Each path below is one point turned by a fixed rotation once a step. After each direction that follows a path, write how fast that rotation turns it, in degrees per step (0 if it stays still).
Each turn is a multiple of 5 degrees from 10 to 175, or 0.
Path 1:
[ 18  -6  33   0   1   6  -6 -10 -14   8  22   3 -20 -16  41 -14  21  23
   2  -3  13 -19  -9 -26  12 -29]
[ 12  -6  13  15 -28   7  -1  -2  11  -7  23 -14 -54  -5  32  -9   7   2
   0  19   3 -12 -25 -14  15 -18]
[ 13  -3  18 -11 -14  -7  -5  -7  11 -35  19   0 -36  -4  31   8   0  -2
   8  22  16 -19  -4  31   6 -32]
[ 11  20  40  -4  12  16  -4   2   9 -11   4  20  -9 -12  45   5  -4  19
  -5  14  16 -22 -14  11   2 -28]
[ -2  15  29  27   2  10  -7   8  11   1   2   4 -33 -14  16  -1 -12  20
  14   9  -5 -25 -49  -1   5 -22]
[-10 -12  19  16   0  -6 -14  -6  -4 -27   7   2 -34 -14   1   4  19  16
  28  -9   4 -28 -26  22   5 -35]
[ -7 -15  34   7   0  16 -10 -17  -2  -6   7  19 -17 -18  22 -13  28  12
  -5 -13  24 -35   1  -1   7 -32]
[  3  -9  27  15 -10  18  -3   2  12  12  34  -2 -36 -13  15 -28  -9   2
 -10   1   9 -33 -14 -18   9 -30]
[  7 -16  23   3  -9  -5 -12  12  11 -27  40 -22 -32   4  25  -7  -6   3
  15  -3   3 -14  -7   6   0 -41]
[  4  -5  38  -3  -3   8 -24 -10   8 -33   2  11 -14  11  56   1   1   9
   7   3  13 -10  -2  -5   2 -29]
[  9   2  25   9   0   8 -13 -15   1  -1   1  22 -30  -3  32  -3 -28  16
  11  24   7 -25 -28 -14  24 -19]
[ 16  -7  18   4  -2 -13   4   2  -8  -5  16  -5 -33 -16  14   5   3  33
  33  14   9 -19 -32  14  17 -31]
[  8   5  34   0 -10  -1  -2  -9  -2 -10  -4   0 -31 -19  32  -2  47  15
   8  -2  15 -17 -16   7  -1 -26]
Speeds:
[  1   2  -8   0  -2  -9  -4  -5   0  -1   6  -3 -11  -2 -13  -2 -14 -10
   6   4  -7  -7  -4   4   2  -1]
120
[  1  12   5   1  -3   5  12   1  -5 -11  -3  -7   5   6 -10   2   0  -3
   5   1   4  -6   5 -11   7  -4]
0
Path 2:
[  5   7  18 -12 -23 -17 -27  11   0   6 -30 -22   8 -27 -34  -6  -2  13
   9  -8 -32   4 -20 -17  -7 -18]
[  4   6   4 -10  12 -25 -52  19 -14   7 -14  -6   6 -12 -31  -7  25  15
 -11  10   3  -8 -11  11  -7 -31]
[ -6  24 -17   4   2 -23 -37  15  -2 -13 -16 -22 -22  17 -26   9  37   8
  18   3 -19  15  -3   1   3 -15]
[-22  14   9  -3 -25 -17 -27   2  -5   0 -22  -5 -13  -4 -38   3  19 -16
 -17  -3 -36  14 -13 -20 -16  -1]
[-21  22   7   8 -13 -12 -35   0 -27   0 -25   0  -7 -16 -17  -8  19   7
 -24 -16   6  -9 -18  -5  -2 -41]
[-30   1  -6  12 -12 -27 -16  21   1 -18 -27 -25 -18  -9 -24  -2  19  13
  24   2   9   1 -11  -5   7 -34]
[-14   9   9   1 -16 -21 -15  50 -11   7 -14 -13  -4  -6 -31  -6  16 -16
  -1  20 -13  20  -9 -27  -5 -15]
[ 10  41   5 -16 -14  -7 -25  27 -31  12 -32 -11 -10 -11 -15   1   8  11
  -8  -4 -16  -6  -4 -15  12 -25]
[-13  20  -1 -27  -8 -37 -24   9  10 -11 -21 -17 -12 -11 -38  -6   0  33
   6  -5  -5  -8  -8   1  -5 -21]
[ -5  16   7   5   2 -26 -43  22   4   0   9 -23   7   3 -32 -15  18   4
  -1  -2  -9  24 -22 -10 -22 -23]
[ 11  10   2  13 -10  -3 -43   5 -20   5 -28 -24  -5 -15 -21   6  33  -2
   7  -7 -35   6  -7  -7   5 -18]
[-22   2  -5 -13  -6 -28 -33   3  -7  -2 -39  14 -18 -11 -38   3  29   4
 -10  11 -11  -7  -1   6  -3 -15]
[-32  33  -4   6  -8 -23 -24  19  -8 -13 -12  -6 -18  25 -17   1  23   1
 -12  -4   5  14 -22  -8 -12 -30]
Speeds:
[ 17   4   1 -12   8  -3  -8   1   6   5   6  -5   7   0  -4  -2  -5  10
   4   0  -7   1   1   4  -3   4]
45
[ -4   2 -10  -4   8  -8   0  -5   2  -3   3   7  -7  -5  -4  -5   5  10
   3   2  13  -6  10   8   6  -4]
110
[  5   4  -1  -4  -7   2   4  -8  -1   8 -10  20   1  -8   0  -6   1   2
   2  -4  -7   8   0  -5   2  -2]
100
Path 3:
[ 12  -9 -10 -12   0 -17   9 -10  12  10   6 -30  12 -11  22 -15  17   8
  52  -2  -8  30 -14  14  24  12]
[ 15   7  -3 -22  -9 -14  10 -19  25   1  20 -10   0 -27  36  -1  26   0
  26   2  -8  15 -14  -1  42   7]
[  9  -7  -8 -14  10 -23  -8 -20   6   2   6   0  16  -8  43  -2   9   7
  39  17  -7  16 -10  11  38  26]
[ -1   0 -12 -18   4 -10  -4 -27  33  -6   8  -3  14 -21  13  -1   7  -1
  49 -10 -18  16   1  10  41  11]
[ 13 -10 -11 -13   4 -19   6  -9  14  10   6 -29  11 -11  23 -16  21   9
  51   2 -10  28 -13  14  23  10]
[ 13   6  -4 -21 -11 -15  13 -19  23   2  19 -10   2 -28  35   1  24  -2
  27  -2  -7  15 -15  -1  43  12]
[ 10  -6  -9 -16  12 -23 -11 -19   9   2   8   1  13  -7  42  -2  10   6
  40  20  -7  16 -10  11  36  22]
[ -1  -1 -13 -18   1 -11  -2 -28  29  -5   7  -3  16 -21  13  -1   4  -2
  48 -11 -15  17  -1   8  40  16]
[ 15  -9 -11 -14   6 -18   3  -9  18   9   8 -28   9 -10  23 -17  22   9
  52   2 -12  28 -11  13  23   6]
[ 13   4  -4 -20 -14 -15  14 -20  19   4  18 -12   4 -26  34   1  22  -1
  26  -4  -5  16 -17  -1  44  16]
[ 11  -5  -8 -16  14 -22 -12 -18  11   2   9   1  11  -8  43  -3  11   6
  39  21  -8  14  -7   9  38  17]
[ -4  -3 -13 -17  -1 -10   1 -27  26  -4   5  -5  18 -21  12   0   3  -1
  49 -12 -13  18  -3  12  42  20]
[ 14  -6 -10 -15   7 -18   2  -9  21   7   9 -27   6 -12  23 -18  23   9
  51   3 -13  27  -9  12  24   1]
Speeds:
[  0  -9  -1   5   1  -4   2   4 -15   6  -6  -6   7   8   5  -2  -4   4
   4   5   6   6  -6   6  -6  12]
175
Path 4:
[  2  24  12 -16 -11 -28  -2   7  -7  20  -5 -11  10 -11  -8  29 -12  -9
  22  10  17  18  -3   0 -14 -59]
[ -4  24  12  -4  11 -12  22  29  17  36 -10  -7  26   1  -3  23   9 -20
  13   3   1  25 -25  -6   9 -38]
[  8   6  25  11   3 -20  29  16  11  24 -25  -1   3 -11 -17   4  15 -27
  37 -21   9  -8 -19  11  -1 -36]
[ -8   3  17 -19 -16 -36   7  15  -1  35 -25 -21   9 -34  15   3  -3 -13
  30 -28  10   1  -4  -3   1 -21]
[  1  16  -1 -16  -2 -17   4   6 -20  36 -19 -14  13 -19  14  42  18  -4
  34   0  -5   2 -16  -7 -25 -27]
[ -1  18   7  12  19 -23  -5   8  20  12 -17  -6   2 -17   7  36   1  -9
  32   2   9  23  -6  -3 -15 -52]
[ -3   8  -7  10  14 -40  16  15  30  24 -20 -17  21 -13  -7  27  11 -29
  18 -11   2   9 -26  -5  18 -17]
[ -1  17   2  13   7 -43  13   2 -17  25 -36  -8  10 -26 -16   3   3 -23
  27 -12  13 -24 -16   4  -1 -24]
[-14  24  -6  -4  12 -22   4  18 -10  44 -36 -20   1 -31  28   1  -8   0
  25  -4   8   6  -3 -10  -1 -22]
[ 13  12 -25   8  13  -6  11   8   8  36 -30 -22 -12  -6  11  37  11  -6
  42   4  -2   6 -10   1 -16 -20]
[  4   9 -17  10   7 -40  -5  -1  27  13 -28 -26  -6  -6 -14  27 -17 -16
  26  -7  11  13   3   9  -3 -37]
[-14  15 -24  -7   6 -41  10  12  -5  33 -31 -27  21   3 -18  19  -7 -23
   3   2   7   1 -22  -1  17 -22]
[ -5  24  -7  10  13 -13  17  17 -24  36 -36  -5 -10  -4 -11   0  -3 -10
  24  12  21 -14 -16   5   4 -44]
Speeds:
[ -5  -9  -6  -8  -2  -1 -13  -5   3  -7   1  -5  -4   7   2  18   1   4
   1   0  -3   6   1   1  -7  -7]
70
[ -3   2  -3  11  12  -9  -6  -6   2  -5  -4   2   5 -14   9   4   7  -1
   3  -3  -4  -4  -2  -5  -3   8]
20
Path 5:
[-21 -11   8  -2 -17  12 -18   9   5 -28 -11  13 -19  -2  -3  13  24   1
 -27  23  -2  24  28  -6 -10   7]
[-21 -20  21   5 -24  20 -18  -1  -2 -20 -13  16  -9  -6  -4  14  25  -7
 -31   9  -4  12  22 -15  -5   6]
[-18 -19  20   6 -18  24  -8   7 -14 -26 -17   9  -6  -6  -6  -3  25  -8
 -22   9 -14  18  34  -3 -13   1]
[-17 -17   9   5 -11   6 -20  11   1 -34 -23   6 -14 -11  -6   4  25   2
 -23  16 -11  24  29  -1 -18  -1]
[-21 -26  18  10 -19   4 -24  -4   4 -22 -22   7  -7 -16  -8  12  25  -2
 -32   6  -7  13  19 -14 -12  -3]
[-21 -25  23  12 -19  10  -9  -4 -13 -19 -20  -2   1 -12 -12  -4  21  -6
 -27   6 -14  15  32  -7 -12  -7]
[-19 -19  12   5 -13  -3 -13   2  -5 -28 -21  -9  -6 -14 -11  -3  18   6
 -24  20 -12  25  35  -2 -17  -8]
[-25 -21  14   7 -20 -10 -20  -9   5 -17 -18  -6  -8 -15 -11  11  19   7
 -34  16  -2  21  23 -14  -9  -8]
[-27 -22  22  11 -26   3  -4 -14 -12  -9 -12  -8   1 -11 -13   3  15  -2
 -33  12  -5  16  32 -12  -3  -6]
[-26 -13  11   2 -22   0  -1  -3 -12 -19 -10 -12  -5  -5 -10  -3  14   6
 -26  26  -6  28  41  -2  -8  -5]
[-28 -12   7  -1 -24  -6 -13  -4   4 -17  -7  -3 -14  -5  -8  15  17   8
 -33  28   4  26  31 -10  -6   1]
[-28 -17  20   2 -31  11  -5 -11  -8  -7  -3   3  -8  -2  -9  13  19  -4
 -35  17   4  17  31 -16   3   4]
[-25 -10  15   0 -24  17   1   3 -15 -17  -4   1  -8   2  -6   0  17  -3
 -27  25  -4  25  42  -3  -4   3]
Speeds:
[  4  -1   8   8   1   4  10   3  11   4   6  -1 -14  -6  10  -7  -3  -1
  -3   1   2   3   2  -7  -8  -9]
0
[ -2  -6  11   6  -8   8   4 -10  -7   9   2   4   7  -1  -1   1   1  -8
  -4 -11   1  -9  -3  -7   7   0]
110
Path 6:
[-12   6   6  -7  -7 -36  20 -31 -27  24  38  29   6 -19 -18   5 -16   2
   7 -20 -12   4  19   3   3   4]
[-15   1  12  -6  11 -26  27 -15 -26  36  24  28   3  12   9  19  29   1
 -20 -26   4  14   7 -13 -16   7]
[-16  26  23   6  -6  -7  14 -13  -2  -2  39  13  11  17  -5  53  13   8
   1 -33   6  -6  -3  -6 -20   6]
[-15   9  -7  -4 -16  -5  20 -10  24   7  45  16  36  -5 -20   8   3  11
 -13 -38  11   6  -6  19 -12  19]
[-39  -4   0   1 -11   0  30   6   9   9   9  22  42  13   3  12   3  18
 -48 -15   1 -15   2  -6  -1  13]
[-30   6  17   7  -7  13  23  10  -6  13  17  12  23   6 -14  19 -47  22
 -10 -27 -19 -30  -7  -5 -11  -6]
[-22   6  -6   2  -5  -8  34  12 -15  24   5  37  15 -17 -32 -14 -32   0
  -3 -22  -2   3  -6  -3 -34   5]
[-44  17  -1  31  -4 -20  23  -5 -35  12  -8  41   9  10 -11   6  -8   5
  -3 -16  11   1  22 -13  -2   1]
[-20  12  19  24  -1 -16   2   5 -21  45  18  22   4  11  -1  27 -17  14
  23 -37  10  10   4  15   2  -1]
[ -6   7  17  -2 -21 -30   8  10   4  32   7  40  20 -13 -14  38   9   4
   2  -9  19  15   1  12 -19  26]
[-22   6  11  -6 -29 -33   8 -28  -5   7  24  30  29  -8  -3  35  -2  17
 -12  -3  -4 -12  22   5  20  16]
[ -7 -11  17 -24  -4 -18  21 -14  -8  42  41  15  17   1  11  14 -10  18
 -25 -27 -21  -6  -6  -2   1   4]
[-11  13  17 -16  -5 -10  36  -4  -9   1  27  29   9   1  -9  28   4  -1
 -24 -15 -14 -10 -14 -28 -40   9]
Speeds:
[  8   7   3  -4  -5   1   0   5   6  -8   1   2  -2 -10 -13   7  -5  -4
  10   2   0  -1  -7   1 -15   4]
110
[ -7   7   4   6  -4   0  -2  -4  -4 -16  -5   0  -1   5   1  13   0   2
   1   7  -1 -11   7  -8   4  -2]
135
Path 7:
[  5   7  -2  15  12 -21 -21  -3  19  30  21 -24  15 -42  19  13 -10  37
   6   4  21  -7  17   3  23  17]
[ 21 -13   4  21   1  -2 -14  -6  15  23  16 -10  37 -24  30  -4 -12  39
 -12   1  33   2  15   6  24  17]
[ 35 -13 -10  26   4  14  -4   4   9   8  22   4  22 -19  37  -1 -36  34
 -18   2  25   4   5 -15  17  -5]
[ 20 -13 -14  17   4  20  -9  -3 -10   7  12  11   2 -22  30  22 -43  40
 -19   0   1  -6  -9  -7  38  -6]
[ 13  -9  -8   8 -20  27 -14   6  -2  13   8   8  -8 -40  12  27 -25  22
   3  -3   6 -11   5  -2  58  -8]
[  2  17 -15   4  -7  -1 -12  13   0  21  27  -5  -5 -50  15  29  -9  18
  13   0  20 -11  16 -11  47  -3]
[ -5  11  -5  13  -1 -12 -13  -1  -7  24  35 -17  23 -30  23  26   5  27
   4  -1  31  -3  14  10  40  17]
[ 17  -2  -6  32 -10   7 -10   4   3  14  41 -22  34 -13  27  13  -8  23
   1   0  44   7  13  11  19   7]
[ 24  -3 -13  34   3  10 -18   3   1   5  35 -26  20 -10  29  18 -42  33
 -11  -1  21  -2  -5   0   5  -4]
[ 23 -14  -3  20 -12  21 -33  -5   2   9   7 -18  11 -19  15  21 -47  37
 -14 -11   0 -14 -10   6  28  -4]
[ 23   0  -4   2 -22  16 -33   9  15  13   3  -7   5 -44   9  17 -33  20
  -7 -16   8 -20   6 -16  36 -11]
[  3  15  -6  -9  -2  -7 -24   6   0  22  13   0  13 -48  20  22 -11  21
 -18 -14  18 -20   9 -25  41   5]
[  0   2   0   3  -7   9 -12   5 -11  21  22   2  30 -28  27  24  10  17
 -23  -8  43  -6  11  -8  43  12]
Speeds:
[  0  -8   0  12   3  13   8  -2  -6  -4   2   4   2   7   4  11 -10  -2
  -8   2  -1   7   1   0 -10  -2]
65
[22  2 -2  3 -5 -5 -2 -4 -5 -2 -4  1 -7 -4  3 12 10  2  0 -3  1  3 -2 -2
 -5  9]
0
Path 8:
[ 12 -15  -1  23  24  -7  19  11   3 -33 -20 -30   2   8  26  34  16   0
  -6 -12  -9  20   5 -17  21  21]
[  3 -33   4  11 -11  -5  -5 -16  -1 -16 -22 -23 -12  33  16  11  32   4
  -7  -5  -8   7  -1 -17  38  28]
[-19  -1  15  -8  13 -21   7   0  -7  -4 -21 -25   1  21  21   6  10 -11
  -6 -11 -36 -13  10 -26  38  35]
[ -8   4   2   0  21 -11  15   9  -8 -46  -8 -32  -1  19  -4  -3  21  15
   4 -17 -22   5  19   0  30  30]
[-32 -12 -20  13   7 -10  12  -7   1 -40  -9 -17  16  31  12  14  30 -15
  -7   3  -9  22  -1  -5  25  20]
[ -3 -19  16   6  10 -18  23 -16   6 -39  -9 -16  -6  15  26  31  10  -8
 -16  -4 -31   7 -12 -24  12  20]
[  9 -15  -5   1   6  -9  11  -7 -32 -18 -10 -25 -16  20  32  14  33  19
   4 -11 -26   0  -6 -13  21  32]
[-12  -8  12  -5  16  -3  10  13  -2  -9  -9 -16  17  19  37  11  28  -1
   3  -1 -11  12  18  -9  48  35]
[-17 -13  14  -9  -9 -16   9   8   6 -43  -8 -21  -9  13  -2  15  22   3
 -19  -7 -11  10  29 -18  31  35]
[-22   7 -14  13  13 -19  -3 -15 -30 -35 -18 -13 -12  23   6  19  15 -16
 -10 -10 -17  12   6 -20  25  32]
[ -1  -4  23   7  31  -1  11 -23  -5 -43  -1  -4  -1  31  20   8  17  -3
   3  -1 -26   8 -10  -4  32  26]
[-19 -19   1 -18  -6  -8  26  -2 -13 -33   7 -12  -5  24  27   4  40   5
  -6   6 -27  -5  -6  -1  14  35]
[ -8  -1  -2   0  19 -11  25  24 -17 -27  -7 -13   1   0  39  32  21  -9
 -10  -4 -13  14  14 -16  15  35]
Speeds:
[ -6   1   2  -9  -9 -10   6   3  -1   1  -1  -3  -7  -7  -2   4  -6  -3
  -9  -2 -10 -10   1  -9 -11   3]
115
[ -9   7  -2   2  10  -3   0   2   0  12  -4   4  11  -1  11   5  -7 -15
   1   2  -2   1  -1  -4   3  -1]
145
Path 9:
[ -1  18 -15 -11  10 -20   8   7  39  -3 -18 -13 -25  -8  13  19  40   2
   8   2  25  -4 -10 -37 -30   3]
[-11   2 -23 -25   4 -19  -7   5  35  -2 -10 -23 -36  -9  25   4  22   6
  10  -1  45 -18  -9 -11  -9 -12]
[ 14  -3   6 -11   0 -17 -24  13  38  23 -11 -21 -20   0  33  14  27  16
  12  -6  35 -16  -3 -18 -24  -6]
[-12   9   4  -2  -8 -20 -12  13  50  -4 -18 -25 -18 -12  18  18  17  -4
  15   9  20  -9 -12 -30 -36   0]
[-21   9 -16 -26  13 -33 -16  15  31  -1   0 -15 -26 -15  14  18  29  13
   5  15  32  -7  -6 -28 -12   4]
[ 14  10 -16 -16  12 -15   4   5  33  11 -17 -13 -29  -2  23  13  43  12
   7 -11  35 -11  -6 -28 -22  -4]
[ -7  -1  -7 -11 -10 -12 -12   5  45  -1 -19 -28 -31  -8  27   5  12  -1
  17  -2  40 -21 -11  -9 -22 -14]
[ -5  -1  10 -15   2 -28 -35  19  39  15  -2 -22 -16  -8  25  18  20  18
  10  10  28 -11  -2 -22 -21   3]
[ -5  17  -5  -8   6 -21   0  11  43  -2 -17 -15 -20 -12  12  22  35   2
   9   6  19  -3  -9 -40 -33   7]
[-16   9 -27 -27   9 -23  -4   5  32  -6  -8 -19 -36 -13  18   8  26   6
   7   5  42 -15  -9 -17 -10  -6]
[ 16  -1  -3 -16   4 -14 -15   9  34  21 -13 -18 -27   0  32  10  31  18
  10 -11  39 -16  -3 -17 -20  -8]
[ -6   5   6  -1 -11 -15 -14   9  52  -2 -21 -28 -19  -9  23  14  14  -4
  16   4  26 -14 -13 -23 -34  -4]
[-20   8  -6 -22   9 -34 -26  18  36   1   2 -19 -21 -16  15  19  22  12
   8  18  28  -7  -5 -28 -17   5]
Speeds:
[17  2  7  4  5  3  2  2 -3 12 -2  6  5  6  2  5 12  7 -2 -7 -4  4  4 -8
 -6  4]
135
[  9  -3 -10  -4   1   6   8  -6  -4   2  -4   0  -8   5   5  -8   3   1
   0 -11  11  -6   0   9   6  -9]
85
Path 10:
[  9   1  17  21  15  -2 -15   0  29 -13   1   5 -38   4 -20  33   5  18
 -17  -7  15  -7 -36 -30  -9   0]
[ 12  24  13  25  15 -10 -16  -3  30 -10  19  14 -38   6   5   6  28  23
   1 -26   0  -6 -13 -34   5  16]
[-14  24  35  24  -4 -10 -31   3  41 -13  -4  15 -31 -15  16  17   7   6
  -8   0   2  -9 -22 -18   2  16]
[  7  27  14  11  18  10 -42   3  38 -29  14  -9 -24   0   8  22   9 -15
  -4 -18 -17 -11 -20  -6  -4  18]
[  7  23   7  10  13   1 -25  10  46 -27   9  -5 -19   0 -12  16 -25   7
 -23  -2   8  -9 -36 -25  -7   2]
[ 17   6   8  16  28   2 -19 -13  24 -15   6  -3 -28  14 -10  29  18  19
 -18 -20  13 -11 -31 -30 -11  14]
[  2  29  22  22  11 -16  -8  -3  35  -3   8  19 -35  -2  -1  -4   9  27
  -9 -16   3 -16 -31 -31  11  17]
[ -5  15  35  21   7   0 -29   1  29 -13  -3  11 -45  -9   7  28  27  -4
   0  -9  -8 -12 -25  -9   3  14]
[  6  34  12  15   7   1 -32  18  47 -30  23   2 -29  -2   2   7  -3  -6
   1 -15 -15  -2 -16 -16   1   5]
[  5   9  11  16  11   1 -37   2  41 -27   2  -5 -17   0  -1  37  -7   5
 -21  -1  17  -1 -23 -26 -19   6]
[ 18  27   2  12  27  -2 -22 -14  32 -13  16  -4 -16  13   0   7   8  20
 -20 -24   7 -16 -26 -31  -6  24]
[ -4  17  31  16  13  -9 -12  -8  31  -2  -9  12 -34  -7  -7  12   3  17
 -18  -3   6 -24 -46 -21   6  16]
[  8  20  23  17  16   4 -20   3  28 -16  12   6 -48   1  -6  17  27  -2
   6 -24 -19 -13 -28 -10   7   9]
Speeds:
[  9   8  -9  -3   7   3   0  -1  -2  -2  12  -3   1   8   2  -9   8  -1
   6 -13 -10  -1   6   0   3   4]
160
[  2  -2  -5   5   0  -7   0  -7  -2   4   1   4   6   4   8   0   6  14
  -5  -2  14   4   8 -13  -5   5]
80
[ -5   4   3   5 -10  -2 -10   7   5  -6   3   3   0  -5  13   2   3  -6
   8   2  -3   9  14   2  -2  -1]
65
